(in the rows, 128 means zero)
A single turn carries every row of the set below to another of its rows. Some are shown first; where does it send the rows asked next?
kuzi: [141 129 120 139 140 149 128 112 111 128 121 138 128 129  92 120 160 122
 117 117 119  98 157 114 105 114 149 108 156 105 134  83 111 116 143 119
 133  91 131 136 133 124 117 121 134 115 115 136 145 142 119 121 157 125
 136]
kezog: [124 124 131  91 125 154  88 119 134 144 133 117 133 112 107 112 122 114
 137 138 121 138 155 118 120 125 144 113 126 114 136 106 113 114 154 125
 107  93 118 130 127 145 148 130  96 113 108 170 122 123  81 118 167 125
 154]
sile: [133 130 124 113 125 136 134 127 119 139 138 126 137 112 104 135 113 116
 136 118 146 128 149 105 141 134 130 113 151 112 123 108 114 137 172 147
 129  98 122 125 122 103 116 118 105 148 113 162 163 133 134 121 143 113
 134]
bibi: [153 139 115 112 128 136 104 116 126 133 146 120 127 125 106 120 133 118
 133 121 133 137 173 117 128 116 145 131 100 117 133 122 117 122 158 140
 118  92 136 130 174  87 123 116 111 123 115 156 142 131 102 117 176 106
 164]
tulal: [139 117 147 128 132 128 123 139 129 169 142 150 124 137 104 105 132 140
  98 126 131 124 183 129 133 117 155 131 119 121 108 106 107 129 131 153
 126 114 126 126 125 136 120 122 121 135 100 157 148 127 110 127 163 134
 162]
tamel: [136 129 120 117 134 145 100 115 128 138 160 140 138 157 101 130 117 112
 118 118 115 140 184 113 132 131 121 127 134 137 144 115 121 133 132 121
 138 101 129 136 130 128 116 118 142 129 134 151 145 147  85 103 176 116
 155]
nug: [133 122 131  87 131 135 115 116 140 128 146 131 133 139 103 123 115 110
 118 134 107 131 170 104 128 129 147  92 140 134 103 104  96 120 157 125
 110  83 111 122 126 128 125 113 116 148 127 137 160 135 104 134 159 106
 178]
giso: [133 116 134  98 153 129 149 119 122 141 152 117 122 130 116 118 132 138
 136 129 124 129 164 111 138 118 145 136 117  96 134 106  96 133 123 145
 105 110 126 117  96 129 104 115 117 119 122 160 138 133 113 120 149 123
 155]
fizad: [141 148 137 142 136 158 113 112 143 129 155 113 133 142 104 119 129 114
 132 136 131 131 162 123 152 113 141 122 167 120 124  97 114 137 141 142
  83 108  98 148 149 130 113 104 111 110 102 158 143 126 130 129 167 111
 157]
Rim: [126 118 141 130 131 148 100 106 113 149 129 117 121 119  91 120 104 100
 144 105 147 129 154 109 129 113 150 120 154 142 127 122 125 134 138 134
 122 109 139 144 120 142 113 100 117 139 121 175 124 121 105 126 150 127
 139]
Puni: [142 134 138 132 140 159 129 128 147 122 136 115 134 126  90 115 138 106
 131 130 136 133 177 122 119 119 147 134 142 120 121  90 118 118 158 124
 108 140 135 148 142 155 107 123 119 124  88 160 146 148 115 115 165  90
 149]
ratu: [126 128 123 102 113 131 125 121 111 152 143 125 143 121 102 110 108 108
 142 119 134 137 173 127 138 105 147 112 145 130 155  93 114 113 157 126
  96 107 121 154 158 146 135 147 108  99 117 170 142 125  90 127 148 113
 160]
Potup: [134 114 119 135 149 177 119  98 107 145 158 124 145 121  98 112 136 108
 119 122 114 112 165 128 126 104 172 115 139  93 144 101 116 122 149 140
 117 113 134 144 129 118 118  93 118 132 115 133 147 118 112 103 155 125
 152]
bazun: [143 122 128 112 108 140 131 122 102 124 142 115 123 134 103 110 133 115
 138 121 102 137 163 118 134 121 143  98 153 140 128  93 104 118 159 131
 104  92 112 145 138 128 130 147 127 119 128 148 164 140 113 155 147 108
 171]
kufe: [137 136 130 134 150 142 119 133 143 139 127 113 138 127 110 125 120 106
 121 136 142 130 174 135 149 126 133 122 152 110 124 115 106 113 143 140
  96 118 114 114 146 121 112 114 151 113  85 154 161 143 114 138 156 113
 140]
Bod: [136 108 122 114 138 126 135 135 128 143 109 123 124 141 114 129 116 124
 120 119 148 113 173 133 129 121 152 112 160 119 126 102  99 121 145 118
 138  90 129 148 148 138 139 111 113 100 128 155 144 148 128 133 151 132
 150]
leb: [133 129 137 128 135 137 139  90 127 135 141 139 123 127 107 114 121 100
 144 125 155 120 157 111 124 137 145 117 133 110 141  91  93 142 132 144
 107 102 126 144 107  99 126 104  89 123 107 156 142 152  94 127 168 132
 158]
toso: [112 128 113 124 131 131 124 103 116 128 145 128 141 144 104 131 140 129
 109 121 150 154 195 139 140 105 150 100 120 116 127 107  93 141 135 126
  94 106 136 143 140 127 129  95 102 128 130 158 140 144 103 130 163 131
 153]
leli: [150 118 125 137 129 147 127 112 100 145 110 120 150 134 123 111 127 110
 134 130 126 117 160 134 138 115 139 108 111 101 108  92 112 121 128 119
 108  89 121 125 126 132 133 123 123 150 110 160 160 125 111 129 175 121
 168]
Zolit: [148 118 126 130 135 151 129 126 135 138 146 111 115 133 116 124 120 101
 148 140 129 151 186 135 129 123 149 128 170 119 120 106 113 102 144 151
 104 124 114 134 123 133 113 119 123 134 116 165 125 162 127 119 175  98
 137]
rutog: [123 118 133 119 131 156 124 113 114 151 156 106 120 130 109 125 130 123
 101 126 140 141 155 112 124 120 134 102 136 118 123 111 123 128 146 124
 156 129 131 131 109 130 132 118 128 101 103 175 155 134 118 116 157 115
 142]
goza: [121 139 136 141 139 142 139 121 129 111 151 135 154 122 128 103 135 124
 117 120 116 113 171 119 146 125 148 122 128 118 120 114  98 123 160 127
 121 119 128 149 108 131 152 119 120 138 133 154 141 136  83 120 173 113
 146]
tuve: [131 126 145 147 130 139 111 116 134 143 138 129 145 138  93 113 121 115
 131  94 153 118 175  98 137 130 152 125 130 123 106  88  85 117 131 132
 119 115 139 133 130 121 128 134  98 123 117 141 137 127 113 119 194 138
 151]
lov: [129 129 124 127 121 151 133 119  93 151 159 124 144 137 103 112 126 108
 117 114 103 136 185 123 127 118 136 114 159 133 143  97 124 108 141 131
 102 107 123 129 138 121 127 133 150 119 133 155 161 141  81 110 160 108
 147]
Sige: [137  99 117 115 148 154 129 128 135 143 143 121 146 118 122 119  97 131
 126 129 135 126 172 132 143 108 176 117 149 127 157 118  98 128 154 146
 125 120 133 151 138 125 139 104 102 129 125 151 133 125 130 119 159 129
 163]
patoz: [142 122 121 123 133 132 117 117 111 127 149 114 143 123 101 116 125 111
 128 105 121 150 176 129 129  91 161 123 130 138 150 118 107 121 171 145
  98 124 143 141 154 101 132 138 137 121 118 147 159 134  91 131 159 113
 163]
gaz: [144 144 127 121 118 120 126 112 127 141 117 138 123 120 101 109 125 123
 130 127 125 150 174 118 152 113 165 124 141  91 142 101  88 134 136 129
 129  91 126 145 126 138 127 131 141 131 123 165 109 141 109 120 168 123
 165]
Ren: [154 145 125 111 135 145 129 112 132 149 146 118 133 119  95  91 130 130
 108 113 141 128 157 106 123  99 150  91 155 137 107 119  95 126 144 141
 125 120 146 131 151 109 103 105 117 126 107 157 141 114 112 120 167 113
 150]

goza goes to toso
kezog goes to nug
tulal goes to tuve
And these:
bazun goes to lov
Puni goes to fizad
Bod goes to kuzi
Ren goes to Rim

A single turn carries every row of the set below to another of its rows. Some are shown first; where does it send the rows asked next?
Kene: [151 114 107 129 127 137 102 123 121 151 130 116 126]
puve: [121 106 114 145 132 113 134 147 118 148 129 159 134]
sif: [122  97 123 140 134 105 138 130 126 165 129 139 133]
fev: [113 123 119 118 120 119 123 128 148 118 127 135 150]
Poz: [133 123 104 126 121 141 134 101 129 133 133 130 109]
viko: [129 140 119 134 120 115 110 141 124 132 120 160 141]
Mafe: [143 122 106 124 149 115 112 102 119 141 131 129 113]
darup: [140 116 115 129 128 151 137 116 113 146 148 147 131]
rugir: [122 133 111 119 110 130 121 140 140 132 128 135 157]
gara: [130 131 115 120 126 136 157 109 143 135 138 135 142]
Lep: [124 126 128 144 139 115 127 149 128 151 122 155 121]
Mele: [124 129 104 125 123 109 122 130 148 129 120 131 159]
pazi: [146 135 119 119 139 146 131 106 122 138 124 140 116]
zofan: [116  94 129 136 136  96 134 120 134 141 126 138 133]
lasi: [115 111 140 131 135 104 149 125 134 154 129 138 135]
rom: [137 119 123 129 125 134 156 120 148 142 143 126 127]
Dosed: [138 115 113 109 145 125 116 107 106 137 140 123 128]
fonen: [118 123 121 143 146 117 118 140 128 154 119 159 125]
vaz: [130 138 107 137 130 113 110 149 129 131 129 155 144]
gugo: [143 116 117 123 141 101 124 114 130 152 130 107 139]
luzum: [115 115  98 139 117 134 109 127 130 129 121 155 140]
Karup: [139 110 104 113 134 107 110 110 119 142 134 116 150]
Fepop: [122 119 121 122 119 144 152 109 140 144 131 134 123]
lipa: [149 131 106 126 142 120 111 100 117 144 141 134 121]
tuvi: [138 139 119 115 134 140 132 104 123 127 134 141 116]
vepom: [151 112 110 120 139 111 124 124 132 139 142 114 150]
mora: [113 106 138 132 126 122 110 132 109 150 128 148 129]
rila: [117 133 116 131 120 123 108 155 134 138 128 138 138]

fonen goes to lipa
rom goes to zofan
mora goes to Kene
And these:
Mele goes to gara
rila goes to Poz
Lep goes to Mafe
sif goes to Karup

